Each row is where one point has got to under a steady rotation. How many steps took it there?
The counts run from 0 to 422.
[148 122 103  78 168 139 136 164 115 112 110  91 133 123 103 127  83  92
  61 122  79 144 128 154 100 116 140 101 122 140  73 129  87 123 107 117
 172 137 157 181 144 104  99  75 145 116 147 121 141 135 138 110  96 125
  72 141 165 119 136 137 131 110 135 100 139 151 136  89 119 141 108 122
 136] | 38
[130 146  89  77 142 148 157 129 136 127 114  69 103 122 161  98 106 121
  63 146 114 129 123 143 116 121 104 138 126 128  65 168  80 141  84 151
 176 117 152 154 149 137 126  91 103 156 128 142 164  99 122  82 105 156
 149 110 158 125 140 108 139 147 115  94 127 177 147 140 112 116 133 160
 135] | 82
[131 140 102  70 147 145 151 179 130 138 106 109 104 116 127 141  86 130
  54 120  68 139 127 154 109 112 116 132 124 157  86 144  70 124 101  99
 183 144 140 164 131 104  95  90 132 153 145 124 168 120 108 116  90 119
 117 145 166 120 124 116 114 124 119  73 128 170 156 148 110 138 112 135
 138] | 361
[116 110  82 134 148 150 123 157 138 107 115  84 154 112 140 107  98  85
  85 172 102 110 146 157  91 136 140 118 149 140  37 166  81 100 123 116
 150 142 139 184 144 137 116  73 106 126 125  93 144 112 117 108 113 106
 124 121 152 121 134 143 147 125 136  89 154 163 166 127 155 110 129 143
 100] | 263
[127 122  97  88 159 152 156 122 125 122 109  90 123 131 152 125  96 108
  73 149  89 139 107 146 112 134 135 150 168 123  79 185  83 117  93 112
 178 108 182 166 144 127 112  89 114 138 111 123 163 148 135 100 119 112
 111 128 175 120 125 116 120 119 129  79 140 166 176 121 133 109 139 161
 134] | 385
[135 116 107 101 166 148 145 157 134 113 124  62 127  93 119 129  95  95
  67 134  92 147 125 166 106  98 149 122 111 151  62 127 101 125 112 132
 170 145 142 169 183 112 113  66 128 124 135 109 130 102 110  85 102 130
  76 137 153 130 147 130 131 126 134  99 132 161 130  93 143 116  99 118
 129] | 344
[158 106  65 105 136 155 154 114  84 103 123 101 149 124 139 101 131  79
  92 138  63  89 134 155  97 150 132 118 130 110  65 159  74 118 134 112
 171 134 131 146 162 131 128  96 101 147 115 152 124 103 119  82  93 136
 113 124 159  98 115 132 141 144 183  92 123 157 155 131 115  92 127 133
 133] | 140
[144 109 101  91 156 141 124 171 123 113 121  95 128 110 127 113  87 124
  53 127  86 107 114 137 100  89 110 131 134 137  70 159  88 131  93 123
 176 134 173 186 153 128 108  71 130 139 151 104 152 129 124 137  84 131
 114 124 155 104 143 141 103 115 118 118 118 172 149 111 139 119 128 140
 148] | 27
[146 142  62 100 170 171 153 118 127 134 103  89 126 134 113 111 118  87
  77 134  74 156 114 180  94 146 153 122 134 102  95 124  89 119 131 147
 175 135 163 151 162 119 114  94 113 117 125 130 117 107 147  96 122 142
 109 140 168 141 122 140 138 133 169  66 122 177 143 111 112 136 122 142
 132] | 222
[135 119 108  91 139 151 141 148 100 129  88  77 119 117 124 125 110  99
  69 123  78 126 127 154 132 123 101 122 143 154  93 173  80 122 116  98
 177 160 145 156 142 125 115 101 119 164 138 164 141 130 121  84  92 127
 107 138 165  96 127 122 144 162 137  72 136 143 179 153 108 133 133 145
 151] | 58
[155 146  68  83 141 182 123 147 122 115  92  94 113 129  95 114 113  87
  57 152  86 140 136 162 116 136 111 124 142 126  93 143  60 106 137 110
 164 168 151 165 136 120  94 125 112 145 129 121 120 126 131 133  99 141
 128 139 165 110 124 136 118 131 144  52 130 139 155 148 140 144 125 142
 133] | 209
[137 142  79 118 183 139 138 156 133 117 120  85 127 115 123  74  86  92
  71 150 110 141 145 166  94 148 155 107 121 115  41 114  96 134 106 148
 156 133 157 166 122 135 120  83 121 126 141 119 156 102 148  93 109 147
 123 113 150 152 144 153 157 107 126  93 133 180 145 111 118 144 124 146
 121] | 250
[139 137 106 105 151 144 151 142 101 129  98  74 108 121 163 113  90  99
  70 130  85 128 130 157 117 135 146 136 130 138  78 141  84 133  91 108
 154 123 165 140 111 114 100 104 132 151 134 170 164 141 127  63 101 129
 103 124 164 134 131 140 139 172 144  80 123 144 181 124  93 132 113 156
 146] | 68
[162 144  73  98 174 161 145 133 115 126 106  89 120 124  98 105 117  77
  62 128  80 159 118 172 109 148 139 114 129 114  94 128  90 113 130 138
 163 148 159 144 157 121 116 105 122 135 123 135 119 102 157  85 110 150
 108 135 169 132 119 141 145 149 157  65 115 162 143 118 111 140 119 150
 139] | 221
[146 131  81 138 177 156 126 151 130 111 106  84 142 105 123  93  95  85
  79 128 111 143 150 150 101 153 157  99 139 130  56 165  86 113 150 135
 143 142 162 152 126 127 120  82 112 134 128 116 142 104 147  74 114 118
 103 116 157 151 132 167 172 141 149  97 133 139 174 138 110 138 129 154
 119] | 247
[131  96  69  98 137 140 119 149 119 141 102  84 120 124 135 122 110  89
  73 138  70  94 111 152  94 115 138 154 145 130  79 133  66 110  97 129
 181 127 137 171 172 140 109  75 117 132 141 130 106 139 111 136 111 119
 111 132 165 111 125 128 119 169 159  78 104 160 160 104 135 121 128 142
 119] | 201
[141 122 117 123 162 152 153 158 130 120 135  93 104  98 122 119 103 115
  43 132  82 124 146 139 126 112 120 152 122 127  72 178  95 127 109 118
 149 138 178 148 127 131 110  99 116 172 147 126 163 115 121  85  89 131
 113  97 143 133 127 144  92 154 152 102 101 135 176 164 132 106 117 160
 142] | 2
[155 130  80 132 179 148 118 153 121 119 109 102 140 115 129  78  90  84
  76 119  99 130 146 160 100 147 135  89 145 126  56 157  95 123 139 141
 151 138 175 156 109 141 123  87 111 131 139 133 151 112 149  91 106 125
 115 108 150 145 128 177 166 148 150 100 124 164 162 139  97 140 138 163
 131] | 246
[150 123  82 126 165 172 130 133 115 114 104  58 137 112 113  86 100  88
  85 144 102 126 122 157 109 138 127 122 152 110  71 186  81 110 129 121
 147 143 191 175 131 149 114 123 119 155 125 111 139 119 144  86 114 146
 121 118 155 115 125 161 142 139 140  82 125 161 166 148 140 123 148 161
 145] | 236
[138 127  86 104 161 147 110 158 134 107 110  93 113  90 112 123  94  80
  53 141  87 139 140 135 111 109 153 144 129 155  51 147  72 117 112 123
 155 133 144 159 129  98 100  85 110 133 148 111 108 141 123 111 100 116
  72 121 144 144 137 144 125 159 142 100 116 101 167 113 141 131 111 151
 115] | 186
[152 144  74 102 154 161 158 148 128  98 131 140 123 124 115 120 111 110
  47 135  75 152 134 162 110 155 111 128 132 112  83 154  93 127 134 121
 182 153 162 152 131 133 122  91 116 145 114 136 152 103 141 133  75 119
 143 122 151 115 126 117  96 101 169  68 127 172 158 158 116 113 132 134
 133] | 300
[155 124  86 129 174 142 164 140 113 120 125 108 109 117 129 114  97 105
  43 131  62 128 146 154 114 146 143 145 130 109  75 137 104 134 103 130
 168 116 176 139 120 134 115  87 134 155 134 149 164 129 146  99  91 120
 110  98 141 138 122 150  94 129 169 110  94 161 178 118 110 115 112 145
 142] | 307
[135 164  82  89 152 148 164 135 133 126 110  90 103 119 158 115  98 108
  70 118  99 157 128 165 106 140 132 131 120 144  88 136  88 134 107 135
 173 137 147 126 140 114 127  90 110 133 129 168 159 103 123  66  96 137
 129 124 159 145 135 112 151 138 131  71 136 167 150 131  79 139 123 148
 133] | 71
[126 137  74 113 147 134 140 161 143 126 110  79 120 103 124  96  94 110
  59 141 114 128 143 150  90 136 147 124 122 151  39 126  96 133  99 157
 165 136 132 167 143 148 128  72 117 159 151 131 151  88 135  98 115 148
 131 104 143 144 154 140 156 140 112 113 123 189 147 118 110 150 130 135
 115] | 255
[131 127  84  90 164 127 141 155 150 126 118 103 107 124 156 105  89 109
  58 137 105 133 140 124 114 119 144 116 140 125  40 178  71 129 101 140
 156  94 164 154 123 111 112  66 102 118 137 129 161 135 123  88 111 108
 105 105 156 149 130 132 135 143 131 113 118 138 164 138 102 114 123 167
 110] | 95
[136 142  81  78 155 159 137 158 120 126 108  85 104 137  89 109 111  86
  56 144  83 136 117 170 115 131 119 119 128 105  85 134  74 105 121 110
 171 155 170 180 131 123  89 114 123 139 150 132 117 132 148 133  98 150
 115 145 168 106 121 136 119 144 153  52 119 154 152 144 142 147 135 152
 143] | 210
[170 152 102  88 162 153 115 170 120  91  91  92 122 110 112 117  86 103
  33 137  84 141 146 153 114 126 119 103 118 161  80 139  84 118 139 107
 157 160 150 167 134 100  98  92 138 137 136 110 141 133 126 116  95 130
 105 142 164 127 139 136 123  93 113  97 144 133 157 108 116 133 103 122
 139] | 36
[140 119  93 101 147 133 143 134 116 128 111  75 123 120 168  95 109 114
  84 132  97 117 118 134 117 123 107 122 145 126  57 203  75 130 102 145
 173 108 164 148 148 138 135  73  96 133 131 140 148 119 123  83 108 118
 130 116 163 122 130 123 146 172 146  89 128 156 169 138 106  96 141 170
 128] | 84
[157 156  85 106 161 155 154 124 109  84 127  81  95  85 129  97 106  91
  64 141  95 133 137 144 108 133 153 161 112 132  53 137  96 156 104 126
 159 142 162 148 115 102 110 113 113 166 140 133 144 117 147  90  87 164
  84 101 141 150 147 143 131 140 141 108 117 147 160 136 129 139 112 149
 156] | 159
[135 115 108 101 176 137 135 176 138 116 135  85 109  91 102 126  80  95
  46 109  96 146 137 151 102  89 131 130 112 143  65 152  96 135 107 134
 163 142 178 172 147 114 107  77 128 142 155 121 155 120 123  95  88 130
  79 114 140 127 155 154 112 125 129 117 112 145 153 132 126 127 124 129
 137] | 333
[141 145  99  80 151 154 161 130  98 111 116  68 119 126 130 109 108 108
  70 149  93 151 111 153 125 135 107 127 144 114  79 173  91 128  94 119
 182 129 171 175 150 140 125 108 123 144 117 127 149 123 162 105  94 155
 121 139 176 103 127 106 130 135 127  74 145 177 160 122 138 122 134 159
 151] | 383
[138 112  85 120 130 149 160 138 103 112 123  76 132 115 115 136 124 100
  54 169  72 115 141 144 129 141 133 161 144 115  59 150  91 112  90 105
 167 135 145 171 155 147 103 106 124 180 119 128 141 110 137 103 101 127
 121 126 167 104 121 128 102 143 160  81 115 156 182 130 159 107 116 138
 117] | 292
[138 127  97  91 164 143 139 142 130 102 127 101 130 129 143  99  96  96
  89 141 105 135 126 141 112 126 117 101 147 107  42 194  83 122 113 135
 150 115 180 172 124 129 118  72 100 104 120 113 148 124 138  95  92 130
 122 123 166 124 131 121 138 149 139  80 139 149 162 139 128  98 138 180
 138] | 89
[125 130  65  66 127 122 149 161 134 123 105 136 115 137 121 108 111 101
  43 144  83  98 140 131 100 121 133 114 116 125  53 140  62 121 119 108
 178 130 140 171 126  94  95  82 106 142 152 152 155 128 106 125 100 120
 112 123 156 117 129 123 114 109 133  95 111 156 158 148  93 125 133 119
 117] | 122
[149 125  58  86 126 131 117 150 125 117  92 103 137 140 151  98 114 104
  62 154  94  87 150 128 100 127 110 100 126 136  49 162  67 119 128 134
 157 123 113 159 153 138 119  64  96 130 136 135 139 117 105 115 100 120
 151 118 161 106 138 126 131 123 125 104 129 149 148 119 110  92 122 133
 107] | 112
[163 145  72 116 144 153 129 122 115  93 111  93 105  74 171  93 109  97
  65 130  87 115 143 135  95 147 134 165 121 148  53 149  77 146 111 143
 161 137 131 125 125 121 134  98  95 162 134 138 137 110 113  92 101 136
 112  95 133 163 142 146 144 142 148 117 119 153 166 120  97 122 116 152
 140] | 163
[148 111  83 118 140 148 152 155 110 126 114 117 115 128 143 123 114 111
  48 135  61 101 141 150 118 149 111 143 142 112  74 165  88 114 107 120
 183 130 149 153 129 154 117  88 117 173 128 149 156 117 132 131  84 112
 150 116 143 104 112 127  95 144 167  84 112 177 181 149 112 115 125 145
 129] | 296
[167 153  83  97 161 161 156 141  94  82 134 116 115  95 116  98 115  82
  76 116  87 137 138 154 110 136 114 129 105 125  60 161  89 143 141 115
 166 165 163 141 107 105 116 114 102 152 126 132 139 103 154  93  74 159
 103 111 137 132 129 136 146 133 165  90 123 155 146 157 108 130 128 147
 160] | 154
[155 140  77  90 171 125 131 149 148 107 121 115 135 134 134 100 104  89
  71 132  99 141 136 127 109 136 145  76 129 122  44 156  82 125 124 152
 157 105 150 144 136 123 126  50 104  89 124 128 134 114 131  84 102 117
 107 120 160 145 127 128 148 137 147 102 131 131 149 108  96 109 110 158
 107] | 100
[146 132 103 123 160 160 144 157 124 112 130  99  99 104 160 112  98 119
  41 140  82 111 137 149 119 129 113 162 128 110  67 168  85 128 104 117
 149 131 186 156 119 133 100 105 116 166 142 125 174 131 115  98  78 125
 134 100 134 133 127 143  89 127 151  98 106 157 179 151 127 104 112 152
 143] | 1
[137 131  98  82 143 128 151 135 120 135 115  77 112 126 161  95 107 116
  80 138 101 118 120 138 117 115 109 130 141 126  56 184  83 139  82 153
 170 111 168 148 141 159 134  81 108 139 133 147 157 107 120  89 105 144
 139 115 161 114 133 113 136 164 136  91 123 179 153 136 113 112 134 173
 139] | 83
[110 130  83  68 130 135 139 155 151 126 109  93 114 128 118 111 109  93
  48 144 121 125 148 127 119 106 109 110 118 145  70 185  80 122 134 127
 173 138 147 169 154 117 114  67  93 139 137 142 156 112  97  75 116 122
 126 109 151 114 145 128 139 128 120 100 135 145 149 164 111  99 139 131
 101] | 416
